In the rows, zero is written as 128.
The rows of D fall into 4 groups and each row is roughly a mix of its group's hidden directions.
D:
[[145 135 100 125 130 144 136 123  79 102 135  72  98 133]
 [136 135  92 134 114 100 155  94 141 129 169 173 109 120]
 [150 100 132 107 122  72 127 107 138  95 124 155 123 164]
 [116 135  98 130 109 106 151  96 162 147 177 153 107 119]
 [145 141 141 154 143 170 124 155  86 124  88 133 159 112]
 [140 127 106  98 117  85 152  97 132 134 162 159  97 148]
 [111 163 106 171 130 105 133 123 124 154  95 163 161 134]
 [101 123  90 147 125 168 122 138 142 183 153 127 113 140]
 [138 135 121 156 105 145 110  92  95 111 146  91  89 104]
 [117 156 128 147 137 186 134 147 113 148 130 100 137  85]
 [ 95 106 130 124 113 105 109 116 187 121 158  97 110 130]
 [133 103 116 111 117  76 125 101 150  94 156 139  96 147]
 [120 161 139 143 134 180 138 149 108 143 126 100 138  81]
 [133 121 158 128 150 146 102 160 102 105  80  97 151 135]
 [142  92 158  94 108 146 116 137 124 114 161 115  78 126]
 [ 94 144 132 126 102 101 132 100 173 141 164 102 110 108]
 [171 114 139 107 125  96 155 114 125  77 112 120 157 145]
 [159 131 163 108 127  87 140 119 117  75 102 126 149 125]
 [145 145  99 115 184 145 139 137  93 110 103 112 156 128]
 [107 102 163 116 103 112  95 117 165 119 155 113  90 119]
 [125 162 151 133 127 172 136 149  98 139 136 123 117  72]
 [142 105 136  82 130  81 123 118 121 101 127 122 101 170]
 [149 116  95 140 145 160 147 120 138 112 117  83 177 135]
 [137 162 111 117 169 141 128 138  64 133 110 142 115 118]
 [139 101 129 108 121  69 120 108 142 106 126 159 116 167]
 [138 146 172 160  87 131 109 101  97 136 117 144 113 100]
 [141 139 108 139 115 145 126 116  73 113 136  81  88 127]
 [117 136 164 124 124 107 128 141 149 163  97 178 162 141]
 [ 98 109 121 126 108 102 116 108 186 124 166 110 106 128]
 [152 150 122 142 120 168 154 132  86 167 125 166 136 117]
 [135 112 108 111 114  79 137  95 146 108 164 151  95 144]
 [152 139  83 153 135 160 141 110  87 104 143 104 117 107]
 [117 110 159 135  97 123  94 101 149 112 159 111  87 101]
 [141 111 148 116 142 152 133 109 177 114 133 101 176 101]
 [116 123  81 103 164 124 150 163 136 141 123 120 144 171]
 [123 111 105 158 100 111 127  99 165 110 172 152 107 111]
 [123 160 152 142 148 164 117 136 106 116 116 108 139  69]
 [107 149 118 175 104  98 126 127 130 158 105 173 140 145]
 [153 140 105 141 106 139 160 108 108 155 156 181 114 119]
 [139 156 139 130 142 172 141 152  86 163  97 131 154 120]
 [139 122 100 115 133 141 133 130  97  95 149  70  91 131]
 [122 153 123 148 139 187 137 144 116 143 126  92 148  90]
 [167 125 147 117 144 115 136 111 114  65 109 119 155 108]
 [140 127 182 146  95 130 110 104 130 112 137 150 117  81]
 [106 113 142 128 133 114 119 130 191 148 132 175 157 125]
 [141  72 150 134  95 133 124 135 177 111 132 122 148 150]
 [ 98 155 116 171 108  94 132 113 157 156 113 151 155 130]
 [103 150 112 153 133 183 128 148 128 167 131  97 138 106]
 [117 164 113 168 137 115 130 123 117 154  92 168 166 128]
 [158 104 142  87 160 167 130 130 127  98 139  92 136 110]
 [ 98  97 153 110 114 109 100 129 180 127 157 124  99 131]
 [157 104 145  86 146 163 121 143  94 105 142 113  94 122]
 [144  81 135  95 121 140 130 137 148  93 154  83 112 141]
 [ 98  97 128 102 141 109 117 142 195 131 149 135 130 143]
 [153 156  95 144 148 147 160 135  83 133 101 140 161 132]
 [106 151 118 164 101  98 122 134 108 159 115 174 108 146]
 [ 98 138 108 161 110 140 134 114 176 151 165 131 131  95]
 [128 141  97 132 107 120 159  99 143 160 173 166 110 118]
 [162 124 160 105 126  84 140 116 115  74 111 137 138 126]
 [113 102  79 137 122 142 126 126 155 170 150 132 118 171]
 [102 109 125 160 130 112  99 125 175  81 135 105 135 107]
 [132 117 156 137  95 133 104 104 121 101 156 105  81  96]
 [109 116 151 116 135 109 126 144 181 149 121 177 159 135]
 [104 146 121 160  93  95 121 133 111 158 124 169  97 146]
 [127  93 101 123 126  86 119 109 159 124 124 138 133 185]
 [123  93 103 122 123  86 115 110 156 131 132 150 118 182]
 [131 142 119  99 149 117 155 167 102 144  92 128 150 172]
 [120 164  96 156 156 116 141 123 123 138  91 141 179 129]
 [148 143 145 117 156 146 129 155  77 125  80 123 153 138]
 [115 110  82 143 130 136 134 126 160 153 121  96 158 173]
 [126  98 117 113 113  85 120 116 146 134 143 166  99 174]
 [111 149 112 152 137 186 132 146 126 159 129  92 145 102]
 [123 114 170 135  92 123  96 102 140 111 151 117  89  98]
 [ 97  95 130 115 123 115 102 123 184 125 164 114 100 132]
 [157 144 119  92 127 121 162 117  88 161 133 162 113 152]
 [133  86 146 102  97 130 122 137 144 109 163 102  83 142]
 [125 103 126  90 113  84 126 105 151 121 157 123  90 159]
 [155 135 126 102 174 163 125 143  73 116 114 132 124 118]
 [144 155 175 146 107 124 128 118 100 144  91 163 152 113]
 [160 161 123 146 132 145 153 128  71 129  96 141 155 120]
 [157 148 124  99 128 138 161 125  81 169 124 159 121 147]
 [103 121 102 130 101 128 138 143 148 185 146 134 110 171]
 [125 116 138 122  96 118 115 147  95 135 146 147  62 147]
 [132 149 121 143 162 139 138 112 147 131 100 129 196 107]
 [147 147  69 149 154 154 153 125  91 126 120 118 148 130]
 [124 118 160 143  93 127  94  95 134 113 151 109  88  99]
 [136  89 150  96 104 137 121 135 135 109 165 103  80 133]
 [119 128  81 109 166 125 151 157 137 145 116 127 156 169]]

In each list below, four rows fit none of the groups, and each other row fits one group, some only roughly. Which are they? Name them in the order they come.
- j_446: [ 93 131 131 138  99  99 123 107 178 135 166 129 103 109]
- j_953: [129 153  84 113 161 115 172 145 126 139 114 138 164 150]
- j_7: [ 95 131 111 135 124 140 107 133 133 180 156 164  86 129]
- j_266: [114 134 114 165  97  99 124 145 106 150 111 171 110 164]
- j_408: [143 156 160 126 124 121 145 141  94 153  82 160 161 137]
- j_42: [104 123 152 115  99  86 110 104 159 117 155 106  90 121]
- j_75: [126  91  93 117 123 115 132 124 159  93 169 100 101 144]
- j_60: [147 130 131  84 177 162 129 128 110 108 133  91 131 105]
- j_193: [162 150 112 114 130 141 166 125  80 157 129 169 126 133]
- j_92: [134 142 173 140 115 120 127 126 131 153  99 185 161 116]

j_446, j_953, j_42, j_75
- j_800: [137 167 115 129 149 117 129 125  63 115 120 152  99 109]
- j_110: [143 161 102 142 144 160 168 142 101 142 107 121 171 120]
- j_371: [132 132  99 101 140 130 139 146  87 112 132  75  96 153]
- j_529: [108 122 114 106 150 111 141 161 157 160 112 153 157 170]
- j_212: [117 161 112 168 123 109 126 131  96 154 100 179 131 135]
- j_83: [157 119 136 113 142 164 121  98 115 102 134  70 131 104]
- j_360: [158 157 129 165 118 147 135 102  74 124 105 131 141 104]
- j_432: [136 146 119 140 139 160 152 138 122 122 105  73 177 117]
- j_789: [124 108 109 113 122  66 121 108 143 102 137 131 103 168]
- j_893: [ 98  98 102 107 142 118 113 131 177 123 163 104 104 145]
- j_107: [156 105 124 107 163 147 140 131 147  92 116  99 177 129]
- j_194: [145 149 135 138 144 180 140 135 104 115 127 101 148  77]

j_800, j_110, j_83, j_789
- j_375: [129 147 118 148  88 113 141 130  88 162 129 165  94 150]
- j_550: [102 111 121 124 114 106 103 128 142 159 151 170  81 152]
- j_733: [104  97 150 119 116 116 105 126 190 124 162 141 110 114]
- j_409: [105 104 115 127 116 102 104 122 153 157 148 168  94 162]
- j_867: [158 152 129 120 137 156 152 140  72 158 107 155 139 132]
- j_848: [128 100 138  94 135  80 108 122 139  87 124 106 108 160]
- j_680: [150 158 132 125 137 129 156 142  83 143  82 138 165 145]
- j_669: [154 120 155 105 116 165 134 153  82 118 142 118  88 115]
- j_559: [149 125  75 152 145 139 120 100  88  95 136 112 108 127]
- j_525: [119 129 116 165 100 103  98 110  97 149 105 142 102 167]

j_375, j_669, j_559, j_525
- j_195: [115 175 122 133 147 167 150 146 110 147 126 100 144  87]
- j_173: [103 167 152 139 124 164 125 154 108 159 132 122 111  82]
- j_813: [114  94 110 139 136 121 114 115 191  92 153 111 138 118]
- j_597: [ 92 118 127 149 102 138 116 120 185 148 163 107 119 110]
- j_138: [ 93 112 162 111 118 128  91 126 170 147 154 120  95 114]
- j_880: [ 83 125 110 120 122 132 112 134 155 165 165 110  83 135]
- j_774: [134 130 147  96 145 140 140 104 164 111 148  83 150  90]
- j_288: [ 97 142 107 145 115 167 139 153 136 187 138 106 126 135]
- j_223: [148 158  95 136 149 142 156 139  75 136  97 122 152 141]
- j_430: [152 159  98 127 147 139 163 140  73 133 102 120 147 142]
- j_752: [127 128 160 158 109 130 113 100 163 145 126 173 154  96]

j_195, j_813, j_138, j_880
